[139 137 137 154] 139
[100 123 140 120 126 132 111] 100
[116 140 117 101 130] 116
[132 111 103  98 125 140] 132
[123 106 144 143 128 130 141] 123
[101 124 113 102] 101
[137 105 157 116 120 120 133] 137
---
[119 122 105 117] Out: 122, 105

[137 112 125 100 156 143 126] Out: 156, 100

[117 102 157 149 155 106 107] Out: 157, 102

[110 102 131 141 157 101] Out: 157, 101

[[107 127 115 142 137 128 114]
 [141 131 141 120 116 125 134]] Out: 142, 107

[101 117 128 124 158] Out: 158, 101

[136 107 112 140 143 113 154] Out: 154, 107

[125 142 130 150] Out: 150, 125
---
[134 125 145 120 150 123] out 134, 123

[[107 139 143 133 126 108 111]
 [134 139 135 150 112 110 122]
 [104 136 140 124 133 109 107]] out 107, 107

[135 133 152 120 127 143] out 135, 143

[[145 134 132 153 128]
 [115 131 129 105 122]
 [141 131 130 148 128]] out 145, 128

[136 120 123 134 129 156 151] out 136, 151

[128 129 127 126 131 103] out 128, 103

[[119 146 126 108 118]
 [146 105 138 135 123]
 [134 154 135 120 120]] out 119, 120
---
116	105	126	132 --> 126

111	115	115	138	148	108
106	149	155	127	120	116
--> 148

106	113	140	109	151
126	131	126	129	141
--> 109

156	141	157	122	113	139	137
155	113	142	140	154	136	142
151	129	112	127	109	123	142
--> 139

113	120	111	112	127
125	128	133	150	100
--> 112

131	118	121	123	129	103	150 --> 103

153	145	125	116 --> 125
---
[135 128 107 130 126 134] ⇒ 134
[126 132 125 103 140] ⇒ 140
[118 137 101 145] ⇒ 145
[128 132 132 105] ⇒ 105
[107 136 130 147 123 136 152] ⇒ 152
[125 152 125 124 117 133 131] ⇒ 131
[156 152 116 107] ⇒ 107
[153 113 146 155] ⇒ 155
[131 156 120 128] ⇒ 128
[113 124 156 109] ⇒ 109
---
[157 124 121 142 103 132 105] yields 103

[[111 127 155 120 138 117]
 [113 115 158 124 135 122]
 [114 110 155 132 131 127]] yields 120

[[151 122 125 104 126]
 [151 122 103 114 134]] yields 125

[103 122 141 102 133] yields 141

[[110 137 140 137 120 120]
 [128 128 117 155  99 104]] yields 137

[143 132 144 129 106 138] yields 129

[153 127 135 130 143 140] yields 130

[151 117 148 115] yields 117
---
[[129 109 107 114]
 [124 119 124 128]
 [131 110 101 103]] 101

[135 104 122 121] 122

[[139 116 129 150]
 [147 138 149 140]
 [133 113 113 126]] 113

[125 119 155 117] 155

[[136 154 122 110]
 [137 153 122 112]
 [135 155 121 109]] 121

[138 114 143 106] 143
---
[136 128 124 118 106 108 112] | 124

[102 113 128 116] | 113

[149 118 155 103] | 118

[[134 131 137 126 106]
 [142 125 135 128 125]] | 135

[131 102 149 114 135] | 131

[[102 114 135 146]
 [133 138 123 110]] | 135

[[109 126 130 130 123 114 124]
 [120 132 132 100 133 112 106]
 [120 118 125 141 144 127 119]] | 133

[128 151 134 147] | 134
---
[[124 138 136 138 110 132 120 136 130]
 [120 129 125 130 119 114 128 138 107]
 [131 107 138 129 138 133 135 138 112]
 [137 128 132 148 132 132 129 108 140]
 [130 123 135 122 140 134 137 138 140]
 [130 114 136 140 117 122 123 133 110]
 [142 121 119 131 124 103 124 134 136]
 [138 119 129 150 120 118 121 107 132]] Answer: 120

[[138 119 125 149 115 133 149 133 114 138]
 [125 118 117 125 128 132 134 137 126 133]
 [126 144 141 120 135 121 111 115 138 118]
 [124 118 118 123 129 132 132 137 127 132]
 [130 122 124 133 124 131 136 132 124 132]
 [131 138 139 132 128 124 123 119 130 124]
 [132 137 138 133 127 125 125 120 128 125]
 [120 132 127 111 138 125 113 126 139 121]
 [114 128 121 101 143 126 109 131 143 121]
 [128 106 108 133 121 138 148 147 118 141]
 [140 139 144 149 119 125 134 116 120 128]
 [130 112 115 135 121 135 145 141 119 138]] Answer: 125

[[142 118 130 118 125 132 127 127 117 110]
 [119 121 138 155 143 142 113 120 105 114]
 [122 108 140 131 128 124 124 122 117 125]
 [127 115 134 137 127 115 126 123 130 137]
 [125 127 119 116 127 114 128 140 121 123]
 [144 124 121 129 130 131 115 132 120 119]] Answer: 119

[[138 142 143 144 145 145 141 138 134 127]
 [142 144 144 144 143 140 135 135 129 124]
 [141 144 144 144 143 140 136 136 130 124]
 [136 130 128 127 119 117 113 112 112 114]
 [121 118 117 112 110 107 111 113 117 122]
 [135 130 128 127 119 117 114 112 112 113]
 [116 114 110 105 112 114 120 119 124 125]
 [144 144 143 139 138 133 129 127 123 121]
 [125 131 136 137 142 146 150 142 144 144]
 [115 114 112 116 119 125 127 132 135 140]
 [134 129 127 127 119 117 112 112 112 114]
 [141 144 144 144 144 139 136 136 130 124]] Answer: 142

[[128 117 132 115 127 136 117]
 [119 140 132 143 124 123 133]
 [125 138 137 130 126 130 128]
 [117 130 145 128 128 135 139]
 [123 149 128 128 151 128 120]
 [121 130 128 116 119 128 128]
 [124 137 138 126 134 136 132]
 [135 125 129 120 118 128 116]
 [127 136 133 139 137 124 120]
 [135 126 123 123 130 120 121]
 [139 124 128 127 113 119 125]] Answer: 119

[[118 123 104 137 125 121]
 [117 122 127 137 125 120]
 [119 124 146 136 125 121]
 [118 123 110 138 126 121]
 [120 125 128 136 125 122]] Answer: 117

[[128 126 127 126 127 128]
 [121 116 142 138 136 126]
 [118 121 110 127 116 111]
 [116 121 136 136 116 123]
 [127 128 129 129 127 127]
 [112 130 127 137 118 112]
 [127 127 128 128 127 127]
 [149 126 130 109 139 150]] Answer: 121

[[135 141 137 119 134 140 109 120]
 [121 149 136 121 131 137 124 119]
 [111 130 122 129 134 118 137 132]
 [140 113 129 142 125 124 136 136]
 [138 112 128 142 125 126 134 137]
 [145 123 122 123 121 133 122 136]
 [126 127 117 123 127 128 122 117]
 [130 136 132 135 140 143 113 131]
 [146 110 130 127 126 126 133 120]
 [140 113 128 141 124 125 134 137]
 [110 131 129 116 126 127 140 116]] Answer: 121

[[137 107 113 148 132 127 134 125 121 138 130 130]
 [132 111 120 152 132 117 128 143 117 121 134 137]
 [122 130 135 135 129 116 120 152 122 106 134 137]
 [124 146 138 106 125 140 129 112 139 135 123 118]
 [125 123 133 148 135 124 126 142 121 116 134 131]
 [135 106 114 151 131 120 131 136 118 129 132 135]
 [128 134 127 113 124 131 128 120 133 134 124 126]
 [133 122 119 126 125 128 131 122 129 137 126 128]
 [116 144 148 129 132 127 121 143 128 107 133 128]
 [133 111 120 151 133 125 131 133 120 129 132 131]
 [124 126 131 139 129 114 121 152 120 108 134 138]
 [126 128 129 128 126 119 124 141 125 117 130 135]] Answer: 132
---
[[132 127 128 139 127 125]
 [119 124 128 107 128 125]
 [118 124 128 107 128 124]]	132, 124

[[113 117 120 139]
 [151 132 133 126]]	113, 126

[[126 129 109 130 127 117 116]
 [128 127 138 124 127 138 122]
 [124 125 150 111 128 142 127]]	126, 127

[121 149 154 128]	121, 128

[105 120 123 123 127]	105, 127

[152 145 156 140]	152, 140

[102 119 133 134 129 131]	102, 131

[157 125 129 116 140 133]	157, 133
---
[[117 135 129 124 135 115 122]
 [122 143 137 119 153 120 134]] ==> 129

[104 119 132 129 139 141] ==> 132

[[101 157 127 136 134]
 [107 117 103 109 108]
 [111 120 100 107 104]] ==> 127

[154 101 124 128] ==> 124

[104 131 117 117 119 137 139] ==> 117

[123 144 134 153] ==> 134

[[140 114 137 132]
 [113 152 127 130]] ==> 137
---
[111 149 144 129 113 124 141] gives 149

[[125 118 145 124 131 139 126]
 [128 126 128 127 127 135 126]
 [109 154 128 126 112 154 111]] gives 118

[[145 153 147 149 112 143 108]
 [133 134 134 134 124 133 122]
 [138 142 140 141 115 134 113]] gives 153

[[112 116 116 132]
 [153 149 134 108]] gives 116

[138 123 121 104 131] gives 123

[124 108 154 133 117] gives 108
---
[[132 122 108 123 126 116]
 [135 137 106 122 135 104]
 [126 122 126 127 120 134]] ⇒ 116

[[116 135 146 129 123]
 [123 126 128 120 145]
 [131 117 126 157 116]] ⇒ 123

[[102 102 103 114 115 102]
 [120 120 120 117 117 120]
 [120 120 119 120 119 120]] ⇒ 102

[[109 124 106  99 104 106]
 [113 114 113 120 113 113]
 [121 121 121 122 121 121]] ⇒ 106

[[145 138 106 138]
 [145 130 116 116]
 [124 110 108 126]] ⇒ 138

[[127 138 127 127 147 128 120]
 [141 120 123 134 113 112 103]
 [124 114 132 133 127 129 132]] ⇒ 120

[[126 135 129 126 128]
 [143 129 124 122 130]
 [128 105 145 110 100]] ⇒ 128

[[137 150 152 148]
 [130 133 132 132]
 [132 138 138 137]] ⇒ 148

[[128 129 128 128 128]
 [129 127 128 128 128]
 [104 129 136 106 132]] ⇒ 128
---
[[120 105 106 107 142 108 144]
 [133 143 142 141 119 141 118]]
144

[[134 115 121 111]
 [129 108 158 135]]
111

[[124 130 123 122 124 127 106]
 [135 129 128 140 135 128 101]]
106

[[129 132 142 132 133 124]
 [131 118 103 100 103 142]]
124

[[151 146 148 111]
 [103 108 107 146]]
111

[[139 127 123 107 142 113 146]
 [130 128 128 129 129 127 128]]
146

[[127 127 126 128 147 108]
 [127 132 126 128 149 104]]
108

[[122 118 132 139 125 117 129]
 [111 138 149 127 106 120 146]]
129

[[148 147 126 128 132 125 137]
 [141 149  98 125 136 125 145]]
137
